Each row is where one point has got to under a steady rotation. How many steps took it there?
The counts run from 0 to 254.
[ 14   3   2   0   3  -2   0  -7   0  -8  -8  10   3  -2   4  -7  -5   1
   0  -5  17  -6   0  16  -5   5  16 -15   4  -1  14  -5   2  10  -7  -7
   2 -13 -13  -5  -4  10  11 -19 -10   0  -2  -2   5  25 -12   4  21  -1
  -3   8  -4  -5  -6  -4  -8  14   4   8  10 -10  -8 -12 -12  -5   1  -3
  -1 -14  -9   8  -7  -1 -12  -9   5  17  -3   2  -8  -2 -10   8  14] : 247
[ -5  20 -18   9  -2   5  -1 -11 -12 -17  -5   6  10  -3  17  -8   3   4
  -1 -14   0 -10   5  -1   6   0  11   2 -13  -7   5  -9   9  -7   4  20
 -18   1  17   3   5   4  22  -2  12   8  -6  10   3  10  22  11   8   3
  14   5   9  -5 -16   7  -1   2   1  -7   1   1  -8   1   4   6  -3  -3
   2   3  -5 -10 -12   1   0  -2 -13  -3  11 -15  -2   2   3   4  -3] : 233
[ -1   8  -6 -17  -1   5   6   5  -4   6   9  -4 -15   1   3 -17   1   4
 -11  15  -2  -4   2  -2  -2   8  -7  -3  -7  -4   7   4 -12  -7  10   5
  -1   0  10   0 -26  -9 -10   6  -2  10  -7   9   1   7  29   2   6   2
   5 -14  -5  -3   0   9   7  -7  -9  10  26   3 -16   3   5   2 -10 -10
  -3   2   2  11   9  -6  30   0  -4  -8   0  -3   0   1   3   4 -14] : 28
[-13  -5  -9  21  -5   8  -1 -18  -4  -7  -5  -8  19  -2  10   6  -6  16
  18 -25  -9  14   7  -3   3 -12  -5   0   4   4  12  -8   8  -3  -9  -4
 -10   1   3  17  20  -5  17  -4   7  -3  -6  -1  -5 -13  -5  15  -7  -5
  10   9  -1  -6   1 -10   5   1  -2  -2 -16  -7  -4  -9  11   7   8 -12
  -6   7  -3  -7 -10   6 -19   0  -6   0 -11  -8 -14  -5  -2  -1   5] : 92
[ -3  -6  -1   5   0  -2 -13 -11 -18  -8   7 -22   7  15   2  -2  -3   4
  -7   1   4  11  -6  -3 -10   3  -2  -1  -1 -12   1   9   9  -3   1  -8
   5  11  16  -5  12   7  14  13 -11   1  -7  19   2 -16  -8  15   7  -5
  19  -9   2  12   7   2  -8  -8 -14   1  -5   4 -18  -2   9   5  -4   3
   0  -6  -7 -13   1   7   7  -3   8  15 -20  -6 -17  -7  10   0  -2] : 5
[  8 -12   9  -1  -7  -7   2  -9 -22  -9  -8  -5   9   6  -6  -2  -4   0
  -7   7   9 -11  -5  11  -7   3   7  -7   0 -13  -8  13   8  -6  -1   0
  -9  11  16 -21  12   6  -5   2  -2   6  -5   7  -2  15  -4   1 -14  -7
   0   6  13  -3   8  -3  11  20   9   4   0   9   1  23  -3  -5   2  27
 -10  -1  -2 -12 -10  -8   3   2  -1   8  -2  15   2  -7  -6   3  14] : 153
[  3   8   0 -13   8  12   1 -12   7   1  26   0 -10  16   6 -10   7  -7
  -4   5   9   9  -7   0  18  -2  -2  -6   1  -8  -5  -8 -19  11 -12   1
  10   0  -4  14 -23  -6   0  -5   1   5  -2  -5  -8  -7   7   0   0  18
   4 -14  -5  10   3  17   0 -13  -1   9  -3  -4   6 -17  -8  -8   9 -10
   7  -3   0  16 -10  -3   0  -9 -11 -16  -3  -7   4  -6   5 -13  -6] : 217
[ -9 -12  13  15  -3  -4   0 -15  14  -9   6   1  15   1  12  -1  -2  -9
  10 -17   1   5  -9  -4  -6 -15  -9   0   0 -13  13 -14  -9   8 -13  -2
 -14  -1  -2 -17  22   7  17 -17  -2 -13   4  -4  -7   0 -18   7   2  -3
  -2  13  13   9   8  -5   0  -7   3 -23  -4  -2   2   3  -7   6   0   3
   2   3  -6  -7   4  12 -13   4  -6  10   8   0  -2  -2 -12  -1  -3] : 100
[  9  -4   6   4 -11  -5  -6  -9  -9  -5 -12  -5   5   1   1 -12   5   7
  -2  -2   5 -13  -2  -1  10  -5 -14   1  -8  -9   1  13  -1  -1   6  -1
  -9   8  12 -12  10   5  -1 -12  -7  -5   9   7   0  12  -6  -2 -14 -19
   0  10   6  -5  12   4  20  24  -5   1   6   6  -8  24  -4  -3  -8  14
  -4 -16  -8 -18  -5  -7  -3   8  13  17  -4  13   0   2 -11   6  10] : 151
[ -6   5  -5  -4   7   9  -2  11   4   6   0   8 -12   0  -8  -9  -1  20
  -7 -12  -2  -4   6  -4  -9  -2   0   6   1  25  10  -4   6 -17  22   3
  -6   8  -3   8  -8  -4   5   8   7  18  -2  14  11   0  17 -16  -8   5
   3   4  -2 -12 -17  -1 -11   7   5   3   9  -4   4  18   1 -16  -6  -8
  -3  -6  12  -8  -4  -5  11   3   4  -1   3   7  -2  16   9  -4   7] : 36
[ -8  -1 -12  14  -7   7  -6 -24   6   0   7  -6  -4   4 -14  -3   5  -3
  -4   7  -3  -6  -1   4  -1   4  -4   2  -4 -10   8   4 -13   7 -13 -18
  18  -9   7   9  -1   9  -1   3  -3  -1  -8 -15   1 -15   2  -4  13  -5
  13  -7   9   4  19  -3  -2  -3 -15   4   8   0 -13 -24   3 -12   2  11
   2  -1  -8  10  -7  -2  -4   0   5   1  -4 -14  -7 -11  -4  -7  -2] : 114
[ 15  -2  -4  11   8   6  -9   2 -11 -15  -7  10  -4   1  14  -5   1   8
  -1 -13   4   3   1  14  12   0   7   1   9   3  12  -4  16 -13  17 -11
 -15  19   9   2   5  -8   9  -3   8  17   5   7   6   8   2  13   4  11
  -1  15   3 -11 -18  -1   3   6   7 -13  -1  -5   1  16   3 -10  -3 -11
   0 -20   1 -10  -9  -1   3  -8   9   8  -2   2   3  16   1   7   3] : 41
[ 15  -1   9  -5  -3  -5  -3  -5   5  -1   1  -1   5  -3   3  -4  -1   8
   7   0  19 -11  -3  10  -2  -1  12  -1  -6   6  14  -3  -9   5   3 -11
   3 -10 -18  -6 -12  11   2 -25 -13  -7   1  -4   9  22  -6   1  17  -1
  -5   9   4  -6   2   3  -4   9  -6   2  19  -1  -8  -4   6  -4 -10  -4
   5 -11  -5   1  16  -3   2  -3  16  20   7  15 -20   4 -12  16   2] : 249
[ 12  -1   5  -9   6   5   2   4 -20 -16  -2   5   2  11   9  -7  -5   0
   0  -2  21  10  -8   5  16  10  15 -12   4  -3   4  -2   2  -8  -8  -5
 -21   6   7 -13   1  -2   6 -13 -10   6   4  -4  -4  24  -8  20 -13   8
  -4   4   1  -4  -1   3   7   8  13   7  -2  -6  -8  11  -7   8  -1 -12
  -7 -10  -7  -9  -4 -11  -1  -8  -6   4  -9   9   1   2  -1   7   0] : 48
[ -1  -1  18  -5   6  -6  -6   4  -9  10   5 -27  -3   1  18  -5  -6   4
  -6  -3   2  14 -18  -9 -13   0   9  -4  11  -3 -13   0   0   6  -3  -7
   8   7  -6  -7  -6   4  13  -4 -13  -4   6  19   4  -7 -14  -4   9   6
   4 -12 -15  13   0  -8 -20 -10   4  -1  -1  -4  -5   1   5   7  -3   5
   4   7   1  -6  15  18   3   3   6  10 -11  12  -9  -8   8  -5  -1] : 0
[  4   3   7  -5   9  -4   4  -6  -8  -4 -10  12  -1 -11  -4 -10   2   2
   5 -11  11  -5   0  13 -12  10  18  -5  10   6  17 -14   5   1  -9   0
   3 -11   5 -14   0  17  -5 -17  -7  -1  -4 -15   7  26  -7   1  17  -1
  -9   7   2 -17  -5  -1 -10   2  12   6  18  -8  -8 -19 -10 -13   0  -4
   6  -5  -3  -6   8  -4 -13  -1  -8  13  11   3   1  -3   6   4  12] : 244
[-15  -1   5  -7   7  -1  -2  14 -25  -5   0 -14  -3  12  12  -1 -20   5
   7 -10   8  11   3  -3   0   8   0  -8  18   3   5   2  14  10  -3  -6
  10  -9   7   3   9 -10  -5   6  -2   1   3  -8  -2  -6  -8  15   2  -3
  -8  -3 -24   1 -11 -10  -2 -12  -4   8  -8  -8  -1  -9   3  14   7 -16
 -10  -2  -5   0  15   1  -1  -6  -8   7 -19   4  -7  -2  15   3  -5] : 193
[ 18 -10  -4  -1  -3  -3  -5  14   2   1  -4  -2  -6  -2  -6  14  -4  -1
  -1  31  -4   8  -2  13  -4  11   4 -10  10  10 -10  23   9  -5  17  -3
  19   5  -6  11  -8  -9 -19  23  -7  -1 -10   2  -2   0   3  10   7   0
  -6  -2  -5   1   0  -1  -2  -5 -13   6  -6   7   2   0   9   0   2   2
  -7 -14   3  14   6  -6  14 -13  18   7  -7  -2  -1   4  -5  16  -9] : 168
[ -9  -3  14 -10  11   1  -4  18  -6  -4   7   6  -4  13  15  -8  -9  -7
  -3 -21  -3   5 -11  -8   8 -12 -14 -11  12  11   9 -14  11  14  13   7
  -6  -8 -11  -6   6 -19   3   7  -4  -4   4  10  -9   0 -13  12  -1  -1
  -7   0 -23   4  -8  -1   4 -14   6  -8 -17   3   4   9 -14  22  -5 -10
  -4  -6  -6   2   5  -5  -1   4  -6   0  -5   6   3  -3   3   8 -14] : 188
[  9  12 -15  10  -2  -8   8  -5  10   8  -1   4 -11 -21  14   1  14   3
  -6   2 -18 -11 -10   0  10 -14  -3   5  -4  -7 -12  -8  -7   0   4   5
   0  16  13   3 -13  -3   3 -13   5   0  13  13   6  -1  20 -21   9   5
  -2  -3   7   0   4  11   4   3  12 -17   9  10   5   2   6   4 -12  19
  14  14   5   2   1   4   2  11   0 -12  13   4  12   4   1   0   5] : 126
[ -5  -7  -5   0  -8   7   8  10   7   0  -9  -4   0 -13  -4  12   1  13
  11  13 -14   8  13  -9  -6   0  -7   9   1   8  -9  10  -2 -23  12  14
  -9  14   5  11   2 -17 -22  15   1   2  -4   8  -7 -11  13   1 -23   1
  -3   1   5   3   2   3  16  -6  -4   1  -7   6   3  19  16   2   2  -6
  -8  10   8  -5   1   3  11  -1  -6  -6  -2  -2   3  10  -4   4  -5] : 176
[  0  -2   1  -6 -15   6  17   3  15   0  16  11  11  -3   1  14  -2  -6
  14  10   0  -9   7   6   3  -5  -6   3 -10   4  -3  -1  -6  -5   1  16
  -8  -7 -12  -4  -4 -11 -14   1  11  -7   2 -10 -15  10  14  -4 -21   2
  -3  10   5   4  -1  12  15   6   5   5  -5   6  28  12   2  -1  17  -3
  -6   6   9  11  -4 -20  -2  -3 -10 -17  15   6   7   0  -8   8  -2] : 72
[ 18  -2  -7  -9  -2   3  -6  18   2   4   7   1  -7   5 -11  14  -5   0
 -13  24   0  -1  -5   9  -3   3   6 -11  -2  10 -17  16   5  -3  13  -6
  18   0 -17  11 -12 -12 -11  21  -7   8  -3   9  -5   1  -2   2   6  -3
  -5  -3  -6   2   0  -3  -2   3  -7   5 -12   9  10   4  -2   0   2   3
  -3 -11  -2  12  -5 -12  14 -12  21   2 -16   1  -7  -3  -5  11  -1] : 167
[  0   3  13   9  -4 -11  -2  13  -1   7  17 -11  13  21   8  -3 -14 -10
  -8  -4   5  -9  -6   6  -6 -16  12  14  -6  -9 -15   2   0  11 -10   0
   0   0  15 -15   2   7  13   0  10   1   8  -1   2 -13   3   0  -1  10
   2   7   5  23 -12   7 -20 -12   5  -1  -8 -13  23  10  -1  -8  24   6
  -5  -4   7  -1  -5   7   6  -2 -12   0   5   3   4  15  11  -8   7] : 207
[-14  -8  -6   1   5  -4 -13 -11 -10   1  -8 -15  -3  13  -8  -7   1   6
 -12  -5  -1   6  -3  -9  -7   7 -15   3  -1  -7   3  14  -6   9 -13   3
  10   8  23  -1  11   9  -4  14   1  -2  -3  -1  -2 -24   0 -10  -8  -3
  11  -5  11  12   4  -3  -2 -13 -18   2   5  -5  -9  -6  -2  -9   9  11
   3 -11   1 -19  -8   9  -3  13  -5  15 -14 -15   0   0  13 -13   3] : 9
[ -5  -7   5   2   1  -2   7  14  -1  -9  -5   8   5   4   3   7  -4  -4
  -5  -2 -10  14   5  -2  -8   1   0   0  14   4   0  -9   9 -15  15  18
 -21   8  -8  -8  12 -21  -1  24  10   9  -9  13  -5   0  -5  16 -10   4
  -5   3  -3   6  -9  -5  -1  -4  12 -16 -14   6   5  22  -3   8   8  -9
 -10   7  -5   0 -12   4   9  -1 -14 -11   0  -1  10  -2   5  -2  -7] : 182
[ -9  -2  12 -11  12  -2  12  28  -5  -1   0   3  -6  -1   4   2  -1  -8
  -1 -13 -13  10  -2  -7  -4  -3   1  -5  20  11  -5 -12  17   1   8  12
 -10   0  -4 -12   5 -14   5   8   8   3   2   8  -5   1  -8   5  -9   5
 -10   2 -12   6 -16  -6  -5 -10  17 -12 -12  -1  15   8 -11  14   3  -9
  -6   4  -1  -6   3   3   1   5 -16  -9   1   7  15   1   9   0  -6] : 185
[  2   1 -12   0   6   7 -10   3 -11   2 -14  13 -12  -6  -1  -8   7  13
  -5 -15  -8   3  12   2   1  -1  -2   4  11  22  11   3   9 -13  12  -3
  -5  10  13  11  -2  -1   3   1   9  15   0  -4  14  -5  11  -4  -2   7
  -2  15   1 -14 -18   0  -3  -4   1  -3   4 -10  -8   7   0 -14  -5  -8
   4 -18   2 -14  -4   7   8   4   4   5   3  -9  10  26  14  -3   5] : 38
[ -8   0  -6   1   6   8 -15 -12  -3  -4   8  -5  -2  27  -9  -2  -6   5
 -12  -7   8   2 -13  -4  -4   5 -15  -5  -2 -11  -1   1 -12   8  -3   2
   8  10  13  -7  11   3  10   6   7   3   2  10  -7 -24  -7 -12  -9   3
  14  -5   8   7   2   1  -3   4  -6   4  -3   9  10   9 -10 -19   7  17
   4  -5   2  -8 -25  -1   2   8  -7  10 -13  -7   2 -11  -2 -24   4] : 11
[  9   0   8  -9   9   0   3  12 -23  -9  -7  10  -6   2  13  -1  -3   9
   4 -10   9   4  -3   7   8   6  19  -2   5   8  -4  -3  15  -9   8   5
  -8  13  18  -7   2  -7   6 -14   6  11  15   3   3  18   5   5  -5  12
  -9  12  -1 -12 -10   0  -3  10  19   1  -1  -4   7  16  -1   1   3 -11
  -1  -9   4 -15   2  -4  -4  -2   0   9   4  11   4  20   8   5   8] : 44
[  9   6   7  -6   3   4   0  -5  -2   6  -4   8  -1  -6   1 -14   2  -1
  -1 -12  16  -6  -3  10   6   3   8 -13  -2   5  14 -10  -8  16 -12  -6
   0 -16 -19  -2  -8  11   3 -20  -7  -7   2 -11   8  21 -17  -9  12  -1
  -6   8  -8 -11  -6  -2  -6  16   7   7  14 -11  -4 -10 -16  -6  -7  -9
   6 -13  -4   4   0  -1 -17   0   3  14  -1  12  -2  -1  -5   3  11] : 246
[ -3   0  -3   3   7   3   4 -20 -10 -17  -3  10   6   6  -1 -13   5  -5
  -3 -20  12  -4   3  10   3   7   8 -10   7   0  21 -17   4  -4  -9   7
 -11  -6   3  -5   5   1  10  -4   6   6  -9  -2   0  20  -5   9   6   0
   6   3   4 -12  -9   4   5   5  14   6   9  -5  -4  -5  -8 -11   2  -7
   4  -6  -8  -6 -11 -14 -10   2 -14  -1  14  -3   3 -15  -5   0   9] : 240
[ -1  27 -17   3   2   6  -7  -3  -5   5  -5  11   3  -5  17 -15   8  10
  -2 -15  -5 -11   7 -17  15  -4  -1   2 -21  -2  -1  -8  -8   4   2  23
 -12  -1  10  15  -4   7  18  -9   9   2   3   7  14   4  14  -5   6   5
   6  -2   2  -4 -15  17   1  -4   1  -6   2   0  -5   7   0  11 -11  -6
   8  -1   0  -6 -13   9  -6  13  -7  -5   4 -12  -4  13   5   2  -6] : 231
[ 11   7   5  -2  -5  -7   0   6  -1   5   2  -5   7  -6   0  -2  -6   8
   5   4  19 -15  -5  11  -6   6  19  -1 -13   4   1   3   1  12  -3 -12
   7  -6 -16  -1  -6  16   8 -15  -9  -6   7   0   9  23  -5  -6  17  -4
  -2   1   0  -9  -2  -4 -15  20  -1  10  18   0   3  -7   1  -2  -7   0
  -2 -10   3   5  19  -3   0  -2  12  15  -3  16 -19   5  -5  14  11] : 250
[  6   6  -5   9  -2   3  -9   2 -15  -7 -20  -4   0  -3   3   0  -7  12
   1  -3   5  -6   1   8 -11   8  13   1   6  -1  -1  12  16  -7  15  -9
   7  13  11   2  18   3   7  -3 -15   5   8  12  10   7  -6   2  11 -18
   3   7   9 -15  -3 -12  -3  18  -1  -1   8   9 -17  13   9  -5  -6  14
  -1  -8  -2 -12   0   4  -4   0  15  24  -5   8 -14   4  -7   4   7] : 146
[  3   5  -7  -5  10  15  -1  -9   3 -11  21   2 -10  20   2  -1  -1  -7
  -1  12  11  11  -6  10   3   3   7 -11   6  -6   5 -10 -17  -4  -9  -4
  13  -7   3  11 -17 -10  -1   0   0  11  -9 -10  -9  -5   8  11   8  20
   5  -9   0   4  -2  12  -4 -16   3  10   1  -3   4 -23   0 -11   6 -15
   7   4   0  15 -10  -4   2 -14 -11 -10  -7 -10  -4 -10   1  -7  -6] : 218
[ 19 -11  14 -12  -1  -4   5   9  -3  -6  -3   3   3   5 -18  -3   3 -18
 -19  23   7  -1  -5   9 -11   9   7  -5  10   1  -5  12   3  -6   3  -7
  -3  -2 -12 -20  -6   2 -13  17  -4   2  -9  -2 -11  10 -14   3  -4   0
  -1  -3   6   8   4  -2   4   7   4   4  -1   7   6  10 -13 -11   5  14
  -2 -11  -4   4  -8 -14   9 -10   2   4   3   6  10 -16  -7   1   5] : 160
[ 16  -2   4  -7   4  -4   3   6 -18 -16 -18   8  -6  -3  14  -3   0   9
   5 -12   9   6  -4   7  12   9  17  -1   3   4   1  -2  17  -6   3   2
 -12  16  20  -5   4  -2  -3 -21   1   5   9  -2   6  16   5  10  -7   9
 -13  10   0 -11  -2   1  14   1   5  -1   1 -11   4  13  -1   6   0 -13
  -1  -9  -1 -19   8  -3  -1  -3  -2   9   2   4  12  21  10  13   3] : 45
[ 20  -8   3 -11   0  -9  -7  26   1  -2 -11   5  -9   0 -15   3  -3 -14
 -14  24  -3   7  -5   8  -3   7   5 -12  15   5 -16  14  10   8   9  -8
  14  -1  -8  -2  -9  -1 -16  15  -4   0  -6  -9  -7   4 -14  -2   9  -3
 -15  -8  -6   6   4  -4  -3  -4  -3   1  -5   0  10  -8 -11  -7   6   7
   2 -12  -1  10  -1  -4   4 -11  13   4  -7  -1  15   0   0   2   3] : 164
[-12  -9   7  -3   6  -4 -12 -13 -10  -5  11 -26   1  12  -2  -3   1  12
  -6  -2   0   4  -5 -12  -9   6 -12   5  -5 -10   1  18  -1   6  -3  -1
   5  14  14  -8   6   9   8  10  -4  -3   1  19   0 -25   4   3  -3  -3
  20 -11   5  10   6   3  -4  -9 -23   3   2   3 -15   4   9   0  -5   5
   8  -2   0 -17   7  11   4   8   5  14  -8   2 -19  -3   5  -3  -2] : 6
